Named moves, each a turn or a mirror, and the order they were made in; the first pair answered:
move j_73:
[ 18.5 -19.8  -3.7   0.4 -25.1  14.1 -11.4   4.8   0.8 -15.8  -4.8 -10.7] |-> [ 12.3 -23.0  -3.5  -7.6 -20.8  21.9  -9.5   9.1   3.2 -13.2  -9.2 -10.7]
[ -7.6   5.7 -32.9  16.7  11.0  -9.8  -8.2  16.9 -20.1   0.1  10.0 -14.6] |-> [-17.3   1.9 -33.6   7.7  17.4  -0.7  -1.3  18.2 -20.1   4.4   6.0 -14.4]
[-16.6  12.8 -27.6  17.0  22.7 -22.2   5.9   6.1 -11.7   5.4  11.3   7.5] |-> [-23.4   9.4 -28.4   7.1  25.8 -16.0   9.4   9.5  -9.2   9.6   8.4   7.3]
move j_279:
[-29.0  -7.4  -1.1  -7.6  16.5  18.4  14.8  -8.4  10.2  12.7 -13.5  13.4] |-> [-19.9  14.8  -0.7   5.4  23.8  -6.1  12.9   9.2   7.1  29.2  -6.0   1.6]
[-18.1 -29.2  -5.2 -24.3   2.2  33.6  10.1 -29.0  -4.9 -23.4 -11.0  31.6] |-> [ -8.6  32.5  -3.8  17.4  25.8 -26.4  11.2 -18.8  -2.7  18.3  -2.8  41.9]
[-12.0  13.4  -4.4  -9.0  32.6 -13.3  12.4   4.9   0.3  12.3  -7.7  23.7] |-> [ -6.4   2.7  -3.9 -19.8  26.6 -11.5  11.0  30.6  -7.9  10.8   5.0 -10.2]
[ 39.5   0.4  11.6 -39.9   4.2 -29.2   3.2  14.8 -24.1 -14.3  18.3  26.5] |-> [ 33.5  -9.4  11.5 -46.7   0.6 -17.7   4.8   4.5 -22.1 -20.2  14.7  32.9]
move j_404:
[ -7.2  14.6 -10.0  -6.0  21.3 -16.6   0.9  40.7  -9.1  28.9  17.4 -23.6] |-> [ 13.7 -28.4 -12.3 -23.2  -1.4   2.5  -9.3   3.1 -26.0 -38.8  24.9  -1.0]
[  0.3  12.3   4.3  -5.4  -2.7  -7.2   3.4  26.4  -1.6  17.5   3.4 -38.0] |-> [ 16.1 -18.0   4.9 -20.7 -17.2   8.2  -4.5  -3.2 -11.2 -30.6   4.9 -15.5]
[ -3.0   4.3 -10.1  -6.2  16.2 -32.8  17.7 -23.4  -3.6 -21.1  14.3   1.2] |-> [ -7.1  11.4  -5.3  -5.2  20.6 -29.0  23.3 -26.5   5.5  -9.6   6.7   9.1]
[  7.6   5.1  20.9 -12.3 -10.2   7.7   3.8  34.8  13.9  18.8  -8.7 -22.6] |-> [ 17.7 -19.2  17.0 -21.2 -21.9  13.7  -4.5  24.1   1.4 -14.8  -0.3 -24.1]
Pairs:
Between the rows of a pair lie 2 to 3 moves.
[  2.2  18.0  -4.0  37.1  -6.8  18.1  -7.3 -17.1  36.6  12.9 -21.3  -4.0] |-> [  6.1  12.3  -3.8  34.0  -9.4  21.6  -7.7 -26.8  36.1   1.3 -22.3   2.7]	j_404 then j_404 then j_404
[ -7.0  20.7  -0.1   5.1   8.8 -10.4   3.1  10.1  10.8  19.5 -11.9  -9.1] |-> [-11.1  18.4   0.0   6.3   9.0  -3.5   4.4  -5.6  15.1  14.8 -18.9   6.6]	j_279 then j_279 then j_279
[-38.3  23.3 -13.8  68.0   4.3 -13.7  -0.9  22.9   8.2  65.1  -3.5 -26.5] |-> [  5.6 -51.1   2.8  40.3 -52.3  40.2 -22.1 -38.1   2.2 -41.5 -11.1   0.5]	j_279 then j_73 then j_404
[ -5.4   1.7  -8.7   3.5   6.0 -13.0   3.2   0.2 -11.3   5.8  18.4 -23.0] |-> [ -7.5   9.3 -10.9   9.3  11.3 -17.3   4.3  -8.4  -6.2   9.5  13.7  -9.3]	j_279 then j_279 then j_279
[ 25.2  21.2 -13.8  22.9 -27.1 -39.5 -16.5 -12.2 -11.6  -2.7  -3.4  14.3] |-> [-19.0  -5.3 -16.9 -27.8  -8.4  14.7  12.2 -18.4  -0.4   5.9 -31.4  39.1]	j_279 then j_73 then j_279
[-47.8  15.2  -8.2   8.1  12.3 -19.0   6.6 -14.2 -35.6  21.6   8.6  13.4] |-> [-30.3 -22.2  -1.7 -16.3  -6.5   4.7   0.5 -25.9 -45.5 -24.6   9.8  12.4]	j_279 then j_404
[  7.8 -22.5  -2.6 -24.7 -29.6  -3.3 -11.4  -9.1 -19.2 -31.9  -2.9   7.5] |-> [-23.9  25.1  -2.9 -10.6   4.8 -22.3   6.2   1.6   0.9  31.4 -20.4  22.6]	j_279 then j_404 then j_73
[  1.6  -7.8 -16.5  40.9 -14.3  -9.9 -18.3 -33.9   0.3 -21.0  18.1   6.5] |-> [  6.5 -19.2 -14.6  29.7 -21.9  -6.0 -20.8 -10.9  -6.8 -24.1  26.1 -22.4]	j_279 then j_279
[ -1.8  16.3 -24.5   0.7   6.7 -29.8  -1.0   7.1  13.1   8.4   9.5  19.1] |-> [  5.6 -11.3 -30.6 -12.6  -6.8 -17.8  -9.8  11.6  -0.3 -18.6  19.7   4.5]	j_404 then j_279
[-24.4  -2.4  14.6  14.5 -11.8  26.6  18.0  12.0  21.6   2.5 -21.3 -16.1] |-> [ -2.2  -1.3  15.8  36.0 -27.2   9.1   1.9   5.0  18.3 -11.6  -9.3 -22.2]	j_73 then j_279
[ 11.2 -24.1   1.8 -22.7 -12.7  26.2 -14.9  13.7   2.7 -11.1 -10.1 -30.3] |-> [ 13.3  36.4   1.4  19.7  13.9 -23.7 -13.1  -2.4  13.7  25.9 -13.7   5.3]	j_279 then j_279
[-19.4  -0.8  14.8   1.3 -22.0  39.4 -11.6 -14.8  32.7  25.3 -31.5  -7.3] |-> [  4.4  11.3  10.8  36.3 -34.3   2.7 -31.6  -3.6  19.9  18.5  -5.1 -31.8]	j_73 then j_404
[ -0.6 -16.9  -5.5 -29.3  14.9 -29.7  -9.1  21.4   1.2  -0.3 -13.5   4.4] |-> [ -6.6  -9.8  -9.6 -19.7  18.1 -34.3  -9.5  18.8   1.8   7.9 -12.7   8.5]	j_279 then j_279 then j_404
[-19.2 -29.6 -25.3  -0.1   3.7  16.7 -24.2   3.1 -15.0  10.0  15.8 -67.0] |-> [  9.7 -32.2  -8.0   9.8 -13.1  21.9 -33.9 -60.0  -1.7 -30.9  -0.8  -9.5]	j_404 then j_73
[ 26.2   5.8  13.7 -49.4  26.6 -11.9  13.9  20.1 -15.9  -7.4 -12.6  14.4] |-> [ 37.4  -8.6  15.7 -46.8  10.7  -5.9   3.5  13.3 -20.6 -27.6  -8.5   8.6]	j_73 then j_279 then j_73
[-13.5   6.4 -32.6  27.4  -3.8 -21.6 -25.0   0.5  -4.4  11.4  24.3 -14.6] |-> [-32.6  12.1 -17.1  12.8  -0.1  11.1  -8.8  -5.5  25.6  37.6  -9.8   2.9]	j_279 then j_404 then j_404
[-19.2  21.3 -21.3  43.3  -3.3 -25.1  -5.1 -40.6  -0.9  16.6  17.1   2.9] |-> [-49.4   9.8 -29.1   3.0  19.0  -4.0  16.9 -13.0  -7.4  37.5  12.9  -6.2]	j_404 then j_73 then j_279
[ 15.8  12.2  12.9 -46.3   4.7  16.3  24.2  39.7   7.6  22.6  -7.0 -18.5] |-> [ 55.9  24.5  17.4  14.5 -26.0 -16.1  -7.9 -13.4  10.7 -18.3   4.9   9.4]	j_279 then j_73
[-18.2  16.7 -11.8   6.2  14.6  -9.1   8.8  -1.4  -7.6  19.0   9.8   8.4] |-> [-26.0  -6.3  -9.5 -12.7   5.5  20.7  10.6  -3.0  -2.1  10.2  -0.5   6.1]	j_279 then j_279 then j_404
[ 24.7  -7.5  16.2 -12.4 -27.2  11.6  -1.2   5.9  12.6 -20.2   0.3  -5.7] |-> [ 11.6   1.8  11.0 -11.1 -15.9   7.6   5.1  30.9  14.7   8.4   0.3 -24.2]	j_73 then j_404 then j_404
[-15.7   7.4  -5.1  10.8  28.3   0.9  10.7   4.7  11.8  27.1 -15.7  -3.3] |-> [-20.0 -19.9  -4.8  -6.8  17.3  24.7  10.0   5.5   8.0   8.4 -16.2 -10.9]	j_279 then j_279
[ -0.6  18.2   2.7   5.3  31.6 -33.4  10.0  34.1  -6.6   9.2  23.0  -2.3] |-> [ 23.5  -9.5   4.5  12.6   0.7 -24.5 -11.2  17.6 -12.5 -33.9  33.4 -13.5]	j_73 then j_279 then j_73
[ 31.1 -10.8  28.3  -5.0  -1.0   0.7  11.1  -4.0  14.1  -1.5   6.8 -48.6] |-> [ 19.7  -7.6  34.3 -17.6   6.6  14.0  22.1 -10.2  26.7   9.8  -8.9 -31.1]	j_73 then j_404 then j_404
[ 35.6  -8.6  -5.2 -20.0  -8.9 -32.9  -9.0  -3.3  -9.4  -5.7  14.3   5.3] |-> [  8.6 -11.7  -3.5 -50.1   8.1  -5.7  12.2   4.2   2.9  17.0  -8.2  13.3]	j_73 then j_404
